One vector is turned by the same rotation once a step. Each row is the vector after some number of steps, and that number follows the row.
The counts run from 0 to 156.
6.1; -1.9; 13.7; 7.1; 23.0; -5.2; -23.2; -2.2; 30.9; 15.4; -12.7; -13.7; -6.1; -33.6; -2.1; 3.6; -3.9; 4.1; 5.7; 4.5; 7.5; -2.0; -2.3; -9.3; -13.2; -5.5; -25.0; 15.1; 3.2; 19.4; 13.4; -4.4; -19.1; 17.3; 14.0; 16.6; 12.3; 6.6; -12.7; -6.0; -9.5; -37.6; -2.3; 1.7; -8.2; -9.7; -6.1; 17.4; -3.5; -29.1	118
19.4; -14.1; -29.4; -14.2; 1.6; 14.8; 18.0; 23.3; 2.4; -18.6; 16.9; 31.6; -9.6; 13.1; -4.3; 6.1; 3.6; 6.5; 0.7; 5.1; -21.2; 11.5; -18.6; -4.2; -4.4; -2.0; 26.4; 5.8; 10.5; -16.5; -4.1; -14.4; 5.4; -3.5; -5.8; -13.9; -3.7; 11.9; -7.4; -7.5; 1.8; 35.8; 22.3; 8.7; 2.6; 28.9; 8.7; 5.5; 10.4; 21.6	33
-28.5; 13.4; -26.8; -5.3; 13.9; 17.3; -11.8; 12.2; -12.9; -16.7; 22.4; 13.9; 11.0; 17.5; 10.9; 13.7; 9.5; 6.5; 7.3; -9.2; -12.6; -25.9; 14.8; -8.2; 2.3; 4.6; -1.6; 14.6; -22.4; -7.5; 18.4; 0.0; 29.7; -8.0; -12.3; -17.9; -21.4; 0.7; -8.0; 21.1; -3.8; 5.7; 18.9; -19.3; 11.3; -3.2; -5.4; -11.5; -9.0; 11.5	148
13.1; -12.4; -35.2; -17.6; -1.7; 14.9; 16.0; 25.4; -1.2; -15.7; 20.5; 31.0; -12.9; 12.8; -5.5; 10.1; 3.6; 7.8; -2.6; 2.9; -17.5; 4.1; -12.7; -9.8; -2.6; -0.4; 26.7; 2.7; 6.1; -11.6; -8.5; -13.0; 10.3; -5.3; -6.1; -10.9; -3.8; 2.1; -5.5; -1.2; 4.8; 36.1; 26.2; 7.0; 1.3; 24.0; 10.2; -5.6; 8.3; 22.0	37
-6.0; 0.3; -12.3; -19.0; -7.2; 2.7; -25.4; -9.1; 0.2; 2.1; 7.4; -0.9; 1.4; 0.1; -1.4; 2.0; -3.5; 7.7; -10.7; -10.9; -4.4; -39.2; 28.1; -8.4; -8.3; -5.1; -15.2; -10.3; -2.8; 22.1; 13.3; -3.3; 18.8; -4.4; 6.5; 3.1; 4.5; -8.3; -22.5; 10.9; -2.3; -4.6; -5.3; -13.9; 24.2; -21.0; 3.3; -11.5; -47.5; -23.5	3
14.2; -7.5; 11.4; 16.0; 21.0; -0.9; -15.1; 4.0; 33.6; 13.0; -16.4; -9.8; -14.7; -26.2; -7.5; 3.3; -1.7; -2.0; 4.6; 5.6; 7.7; 8.8; -16.3; -3.6; -13.8; -3.9; -17.2; 14.5; 5.1; 3.9; 8.4; -8.3; -22.8; 17.8; 16.2; 13.1; 11.7; 13.0; -1.4; -15.0; -9.2; -29.0; 2.0; 9.7; -17.2; 2.4; -4.1; 19.9; 17.5; -21.1	138
22.6; -19.3; -21.1; -4.1; 11.9; 10.2; 13.7; 22.3; 16.2; -11.1; 8.8; 22.9; -17.4; -0.5; -9.4; 7.7; 4.6; 2.7; 0.8; 12.7; -9.2; 23.1; -25.1; -3.4; -8.3; -1.1; 17.6; 13.2; 13.9; -6.3; -6.4; -17.2; -12.6; 2.6; 0.6; -4.6; 4.1; 16.4; -4.9; -16.8; -0.5; 15.5; 22.8; 15.9; -10.9; 24.9; 4.1; 14.2; 26.9; 15.6	72
24.5; -20.8; 6.2; 9.3; 16.2; -4.7; -3.3; 13.1; 29.9; 7.0; -10.6; 0.6; -19.4; -25.5; -8.7; 4.1; -2.3; 2.0; 0.6; 16.6; 4.1; 17.3; -28.8; -8.1; -15.0; -2.8; -7.7; 14.1; 10.4; 7.7; 0.0; -9.8; -25.6; 16.3; 11.1; 10.4; 12.9; 18.1; -2.4; -19.6; -7.3; -15.4; 7.6; 12.8; -17.0; 13.1; 4.3; 20.4; 25.6; -10.0	95
24.8; -18.0; 2.3; 7.2; 16.4; -2.8; -3.2; 20.3; 32.5; 2.0; -5.6; 5.2; -20.1; -21.1; -8.9; 6.9; -0.1; 0.1; -0.6; 11.3; 2.0; 23.3; -29.1; -4.3; -9.0; -4.6; 3.2; 15.2; 8.4; 4.3; -1.8; -15.0; -27.6; 15.2; 10.3; 3.0; 11.2; 14.0; -4.4; -18.0; -7.9; -9.6; 14.3; 18.4; -16.2; 13.1; 1.5; 24.1; 28.8; -6.3	103
11.0; -14.4; -35.2; -17.6; 1.6; 19.7; 13.0; 20.2; -0.1; -19.6; 23.0; 31.1; -10.2; 11.4; -1.4; 10.0; 6.5; 3.1; -0.5; 1.6; -20.9; 3.2; -6.0; -7.2; -3.0; 3.8; 24.4; 6.3; -1.1; -11.8; -0.1; -14.5; 14.0; -12.2; -10.1; -16.2; -9.3; 8.0; -7.3; -4.5; 5.4; 34.9; 28.2; 3.5; 3.2; 25.8; 5.0; 1.9; 4.2; 24.4	45
34.5; -27.4; -17.6; -4.1; -5.2; 5.5; 17.8; 15.3; 15.5; -4.8; -0.3; 13.4; -22.4; -1.8; -11.9; 7.4; -1.6; 1.5; 0.4; 9.3; -8.1; 19.2; -22.2; -5.6; -10.1; -5.5; 19.0; 0.2; 16.2; -7.3; -17.1; -13.8; -8.6; 4.2; 7.4; 1.0; 12.5; 15.4; -1.1; -17.7; 1.3; 28.9; 17.7; 24.1; -10.3; 23.6; 6.9; 9.0; 16.3; 10.0	5
-0.3; -12.8; -34.9; -22.4; 2.9; 18.8; 10.0; 19.4; -3.8; -14.9; 25.5; 26.6; -1.5; 20.4; 2.7; 11.1; 10.5; 8.4; -2.6; 0.4; -21.5; -2.8; -2.3; -10.2; -1.2; 3.0; 22.4; 10.6; -5.6; -13.3; 0.7; -5.9; 17.5; -8.3; -12.2; -16.2; -12.6; 2.5; -10.7; 9.3; -0.5; 28.4; 22.7; -4.1; 5.7; 16.4; 5.0; -7.6; -5.5; 21.7	57
-21.6; 7.4; -25.9; -21.6; 11.1; 14.8; -17.5; 7.7; -7.2; -11.9; 26.1; 14.5; 13.7; 11.4; 10.7; 9.2; 11.4; 8.1; 1.8; -9.3; -12.3; -27.1; 17.3; -11.2; -6.8; 2.6; -6.1; 8.1; -23.4; 2.4; 24.1; 2.2; 23.9; -7.2; -13.8; -14.3; -17.3; -9.8; -17.7; 20.8; -2.8; 4.0; 15.2; -19.3; 21.7; -7.4; -4.7; -11.3; -26.7; 0.5	97
23.3; -19.0; -23.1; -5.6; 13.8; 6.0; 13.7; 21.1; 16.6; -12.7; 10.0; 22.3; -15.9; 3.2; -5.5; 12.8; 10.2; -1.7; 3.0; 13.0; -14.0; 21.1; -26.2; -4.5; -9.8; 0.7; 15.1; 15.7; 9.7; -10.7; -4.7; -15.3; -13.2; 2.4; 0.6; -5.9; -0.1; 12.6; -2.2; -14.2; 2.0; 18.6; 26.3; 15.6; -8.6; 28.2; 4.1; 13.4; 26.7; 17.8	76
3.6; -0.3; 0.1; -18.4; -2.2; 4.7; -30.3; -10.0; 13.8; 10.6; 2.1; -7.7; 0.2; -8.4; -1.7; -2.4; -3.7; 7.4; -10.1; -7.2; 3.9; -29.4; 20.1; -9.7; -10.9; -9.9; -18.2; -5.9; -4.2; 26.2; 11.9; 1.1; 6.8; 4.1; 8.7; 13.1; 9.5; -5.1; -23.3; 5.2; -5.4; -21.4; -11.5; -9.0; 21.4; -19.6; -1.5; -4.9; -43.3; -27.6	19
23.6; -18.1; 15.0; -0.7; -2.2; -7.4; -18.3; -8.3; 31.3; 13.2; -12.7; -14.8; -15.8; -24.4; -11.3; -1.2; -12.1; -1.1; -5.3; 2.3; 6.4; -7.9; -6.1; -5.4; -16.4; -15.4; -13.1; -7.7; 10.3; 22.0; -2.3; -5.6; -10.9; 12.2; 21.2; 22.7; 22.1; 4.3; -12.1; -13.5; -5.7; -19.0; -10.4; 13.6; 2.7; -5.3; 2.1; 5.2; -14.2; -31.3	0
0.4; -3.3; -28.0; 5.8; 15.3; 15.9; 12.3; 22.8; -0.8; -21.5; 12.0; 16.8; 1.3; 6.9; 3.0; 6.8; 10.1; 5.7; 11.5; 6.9; -13.3; 17.3; -20.7; -3.9; 1.7; 7.4; 18.2; 18.4; -5.8; -22.4; 0.6; -7.9; 10.1; -0.8; -5.8; -17.3; -14.9; 9.3; 6.1; 2.0; -0.3; 21.4; 26.2; 5.9; -10.8; 19.6; -5.2; 7.6; 30.1; 21.8	155
24.7; -26.9; -18.5; -7.4; -2.5; 5.5; 19.9; 17.1; 14.8; -8.8; 6.9; 19.1; -17.0; 6.3; -12.0; 7.7; 0.6; 1.2; -4.7; 10.2; -17.2; 17.8; -22.0; -7.3; -4.2; -3.6; 25.5; 3.1; 15.0; -7.7; -19.3; -17.1; -4.7; 2.1; 1.8; -2.8; 4.7; 10.7; -0.4; -16.6; 4.3; 27.5; 22.8; 19.6; -2.7; 27.3; 4.2; 7.6; 19.4; 14.8	13
24.4; -16.9; 10.9; 2.6; 15.3; -5.6; -15.3; 1.5; 31.2; 10.3; -15.4; 0.4; -19.2; -26.7; -9.1; 4.2; -2.6; -0.2; -3.0; 11.5; 9.4; 12.9; -16.6; -8.3; -14.1; -7.8; -9.9; 4.6; 12.1; 13.5; 2.2; -13.9; -28.1; 15.4; 18.3; 14.2; 15.1; 12.8; -7.9; -24.0; -10.5; -25.3; 1.4; 12.3; -8.5; 3.0; 0.7; 24.0; 3.6; -20.7	79
-4.8; 9.5; -11.7; -23.3; 2.5; 6.9; -27.0; -1.8; 6.0; 1.0; 11.3; 1.1; 7.2; -2.9; 5.7; 5.3; 8.6; 8.6; -5.5; -9.6; -4.4; -34.3; 24.4; -10.6; -13.3; -3.6; -16.0; 0.8; -13.3; 19.1; 16.3; -0.2; 17.2; -0.9; -0.1; 1.7; 0.2; -9.0; -25.7; 14.1; -5.2; -8.9; 0.2; -17.2; 17.1; -16.6; 0.6; -7.9; -45.0; -20.8	62
19.3; -25.2; -31.7; -17.6; -5.6; 14.8; 18.2; 22.5; 3.3; -13.5; 15.1; 24.6; -16.9; 12.1; -3.6; 9.5; -0.3; 3.2; -2.6; 9.9; -18.6; 15.6; -16.0; -8.2; -5.7; -0.7; 22.5; 6.4; 8.3; -8.6; -9.4; -13.7; 0.9; -1.7; -2.8; -8.2; 0.4; 8.2; -6.8; -7.5; 2.4; 31.7; 24.5; 13.0; -2.9; 24.4; 8.6; 1.0; 11.1; 18.4	29
21.8; -13.5; -7.4; 9.0; 18.0; 5.0; 6.5; 20.5; 24.4; -1.8; -2.3; 6.8; -17.2; -15.9; -4.5; 5.7; 5.0; -1.2; 1.9; 16.9; -4.2; 24.8; -32.8; -9.2; -8.9; -6.1; 8.4; 16.4; 8.6; -10.1; -6.3; -17.4; -17.5; 14.4; 6.6; 2.7; 4.8; 15.6; 1.9; -20.6; -3.5; -3.8; 23.5; 18.6; -18.3; 20.3; 0.3; 18.6; 37.0; 6.6	115
-10.7; 0.6; -38.1; -9.1; 13.4; 20.1; 1.5; 21.9; -5.5; -24.0; 25.8; 22.8; 3.1; 17.7; 7.4; 14.6; 15.4; 5.7; 9.0; 1.6; -17.3; -5.1; -6.2; -2.7; 0.3; 9.1; 12.3; 19.3; -11.5; -16.4; 6.1; -5.2; 19.5; -7.6; -12.9; -22.7; -22.7; 4.5; -3.0; 11.5; 0.2; 24.9; 32.7; -8.8; 1.6; 12.0; -1.2; -4.7; 1.4; 22.7	120
-19.7; 15.1; 2.7; -1.4; 16.9; 4.2; -33.7; -9.1; 13.2; 12.5; 2.7; -16.3; 8.1; -10.9; 8.1; 2.0; 3.8; 3.4; 10.6; -10.1; -0.3; -27.2; 16.7; -5.4; -7.8; -0.8; -26.5; 10.4; -18.7; 19.4; 23.7; 2.1; 6.3; 2.5; 9.2; 9.1; -4.7; -7.3; -11.7; 10.8; -12.1; -30.7; -6.0; -18.5; 8.2; -20.5; -6.7; 5.7; -26.2; -26.2	141
6.9; -16.4; -31.2; -10.2; 13.1; 15.4; 9.4; 28.1; 1.5; -19.8; 21.9; 26.7; -7.0; 9.4; 1.7; 14.6; 7.8; 3.8; 5.1; 7.1; -17.6; 11.3; -18.2; -5.7; -4.9; 0.6; 18.5; 14.5; -2.6; -15.0; -1.8; -12.6; 6.6; -4.5; -9.5; -13.1; -9.1; 9.8; -8.3; -1.8; -0.3; 25.7; 31.1; 2.9; -5.5; 20.9; 4.8; 5.9; 18.2; 23.5	96
-22.8; 10.4; -23.2; -17.9; 10.8; 15.5; -24.1; 6.3; -7.1; -5.3; 26.3; 11.2; 12.2; 11.5; 8.4; 7.5; 9.5; 4.8; 2.4; -5.8; -11.8; -29.5; 22.7; -5.3; -5.2; 2.6; -3.3; 12.5; -17.7; 6.4; 19.6; -0.4; 23.3; -6.4; -8.5; -10.1; -14.8; -4.3; -21.3; 20.2; -3.4; -5.3; 14.2; -18.9; 16.4; -13.6; -3.4; -12.2; -27.6; -5.7	101
-0.8; -4.0; -35.3; -27.1; -7.1; 18.6; 2.8; 10.7; -10.1; -11.5; 25.3; 17.6; -4.4; 21.5; 0.4; 6.3; 4.7; 5.9; 1.9; -3.1; -20.9; -17.6; 10.2; -4.2; 1.1; -1.6; 19.0; -2.2; -5.3; -5.3; 5.9; -6.8; 27.8; -13.8; -7.6; -11.5; -12.4; -6.9; -12.6; 7.5; 2.6; 31.6; 20.1; -0.9; 16.7; 10.9; 7.1; -16.5; -23.8; 12.8	10
29.4; -20.6; 12.5; -4.3; 0.1; -8.2; -6.1; -3.6; 31.2; 17.0; -16.6; -8.0; -20.4; -26.5; -14.5; 1.7; -13.1; -3.3; -9.0; 7.8; 4.2; 6.3; -18.3; -9.7; -18.2; -10.8; -8.3; -1.2; 14.7; 15.9; -8.0; -8.7; -21.7; 11.5; 18.1; 22.9; 21.0; 12.0; -9.3; -23.4; -6.8; -13.4; -3.6; 18.1; -3.8; -0.1; 6.0; 14.8; -2.3; -23.6	16
33.1; -24.8; -18.1; -8.2; -5.3; 2.4; 14.1; 16.7; 10.6; -9.1; 4.0; 19.7; -20.2; 0.9; -9.7; 1.3; -5.9; 0.4; -0.4; 10.4; -9.3; 19.2; -25.3; -7.2; -4.2; -5.9; 22.3; -1.4; 20.6; -7.5; -18.0; -14.0; -3.4; 0.4; 1.5; -1.3; 7.6; 16.4; 0.9; -20.0; 6.9; 28.0; 19.8; 22.7; -9.9; 25.1; 8.3; 6.0; 17.1; 14.1	9
11.4; -11.3; 12.2; 18.3; 17.3; -6.2; -13.4; 8.6; 32.1; 11.5; -11.7; -7.0; -14.0; -27.1; -7.6; 6.4; -4.1; 1.7; 5.5; 9.4; 7.4; 12.3; -18.5; -6.6; -11.9; -7.3; -12.2; 18.2; 5.6; 7.8; 6.0; -9.5; -23.2; 17.4; 10.5; 14.7; 13.0; 13.9; -1.4; -13.7; -8.1; -28.6; 5.9; 9.0; -18.3; 2.7; -2.0; 24.3; 23.4; -18.2	142
8.5; -3.7; 21.6; 6.7; 14.3; -7.4; -27.6; -3.6; 29.5; 12.6; -11.7; -7.4; -8.9; -31.9; -6.3; 5.9; 1.9; -0.3; 3.4; 4.3; 10.6; -9.8; -3.4; -11.7; -15.3; -9.1; -20.8; 13.5; -1.2; 21.4; 14.7; -3.7; -17.4; 15.7; 14.1; 14.9; 12.4; 5.4; -14.8; -4.4; -13.7; -40.5; -4.0; -3.3; -1.0; -13.0; -6.7; 17.9; -4.3; -31.3	114
-4.4; 4.2; -0.4; -19.4; -6.1; 1.2; -25.5; -13.1; 7.5; 5.5; 6.6; -7.8; 2.2; -5.4; 0.2; 0.5; -3.6; 5.3; -6.9; -11.3; -3.6; -37.4; 23.5; -3.4; -9.3; -7.8; -13.9; -6.4; -4.7; 24.6; 5.4; 3.9; 14.6; 1.0; 9.7; 11.6; 0.9; -7.8; -21.4; 12.2; -0.2; -12.7; -10.7; -10.7; 20.6; -22.6; 3.6; -10.0; -46.6; -25.1	11
0.1; -12.2; -33.7; -21.3; -14.0; 15.7; 9.7; 15.3; -13.1; -15.2; 24.3; 23.6; 0.5; 23.8; 0.8; 10.1; 1.1; 1.6; -2.2; -2.6; -17.9; -14.6; 4.0; -5.8; -1.1; 1.8; 24.0; -3.0; 4.3; -5.5; -2.2; -4.1; 20.6; -17.0; -7.8; -11.7; -12.8; 2.6; -11.3; 6.0; 7.4; 39.0; 17.7; -0.1; 11.6; 14.9; 8.8; -13.9; -15.2; 17.7	2
17.6; -15.8; 11.7; 20.6; 17.0; -0.1; -2.7; 8.9; 34.1; 2.7; -10.5; -6.2; -15.7; -29.6; -9.5; 2.8; -4.3; -1.6; 10.2; 12.1; 2.9; 20.2; -24.2; -2.9; -10.6; -3.4; -7.5; 19.2; 0.0; 3.5; -0.6; -11.0; -19.5; 16.4; 14.5; 9.0; 7.6; 13.0; 1.7; -17.4; -8.4; -20.3; 8.6; 19.1; -23.4; 7.9; -5.0; 20.7; 31.8; -7.2	154
24.0; -14.2; 13.6; -2.3; 10.8; -8.4; -22.7; -1.8; 34.4; 13.2; -10.4; -5.1; -15.5; -32.5; -7.4; -1.8; -9.3; 2.1; -1.6; 8.7; 9.5; 3.1; -8.4; -10.3; -19.1; -8.3; -16.1; 7.3; 7.4; 22.9; 5.6; -7.5; -22.4; 10.8; 15.1; 23.7; 18.7; 10.9; -15.9; -15.4; -7.8; -28.7; -4.8; 11.8; -2.9; -1.8; 0.0; 18.6; -1.1; -28.9	67
23.5; -19.5; 15.9; -2.0; -5.6; -5.9; -11.8; -7.5; 28.8; 17.4; -12.0; -11.2; -19.1; -28.9; -9.5; -5.5; -13.3; 0.4; -8.9; 4.2; 0.7; -1.9; -0.1; -4.4; -16.3; -16.1; -8.2; -6.2; 11.8; 21.8; -6.2; -10.4; -19.1; 13.1; 16.6; 21.8; 23.5; 10.2; -10.4; -17.5; -7.1; -15.7; -11.4; 12.4; -3.7; -4.9; 4.7; 7.4; -10.1; -31.6	4
-21.9; 10.7; -15.8; -15.9; 12.3; 11.9; -32.1; -0.4; 0.6; -0.5; 13.8; 4.6; 12.4; 2.1; 8.6; 10.1; 9.6; 6.2; 4.1; -7.1; -4.5; -32.2; 23.0; -4.9; -11.6; 5.4; -15.1; 12.2; -19.9; 11.5; 24.3; 0.1; 19.9; -5.1; -1.1; -3.7; -11.8; -9.8; -18.7; 21.2; -7.1; -9.1; 9.5; -20.1; 16.3; -14.1; -6.7; -8.9; -37.1; -14.0	113
-19.3; 14.5; -25.1; -5.5; 12.7; 20.4; -10.9; 15.9; -7.4; -18.7; 25.0; 13.3; 8.5; 15.9; 10.3; 9.7; 12.9; 1.5; 12.0; -5.9; -12.9; -17.2; 7.5; -0.2; -1.3; 6.8; 4.6; 15.5; -18.8; -8.6; 17.6; -0.5; 27.6; -10.6; -15.0; -15.9; -23.8; 0.9; -6.6; 25.0; -2.2; 6.4; 22.6; -13.7; 10.0; 1.5; -2.3; -5.2; -7.6; 14.4	140
28.1; -19.5; 3.1; 6.5; 17.9; 2.2; -1.8; 14.8; 36.0; 0.2; -5.8; 4.9; -19.0; -24.2; -12.1; 4.2; -1.4; -0.9; -1.9; 12.9; -3.8; 21.5; -33.5; -7.4; -15.1; -3.5; 1.0; 17.3; 11.3; 2.5; 0.0; -10.6; -25.4; 13.9; 15.0; 10.9; 12.6; 13.7; -4.8; -18.0; -5.7; -9.0; 10.5; 17.2; -16.4; 14.6; 3.2; 20.0; 26.9; -6.6	99
-19.6; 11.1; -33.8; -9.0; 10.6; 18.7; -5.2; 13.8; -10.3; -19.2; 27.8; 21.3; 3.9; 18.4; 8.0; 9.7; 13.8; 8.1; 10.5; -3.8; -18.8; -13.3; 10.4; 2.5; -0.4; 8.1; 4.4; 16.1; -19.2; -10.3; 16.3; -3.0; 25.9; -9.5; -11.9; -20.2; -21.2; -4.5; -5.6; 18.6; -1.8; 11.7; 28.3; -10.4; 7.5; -2.2; -0.4; -8.0; -1.5; 22.4	136
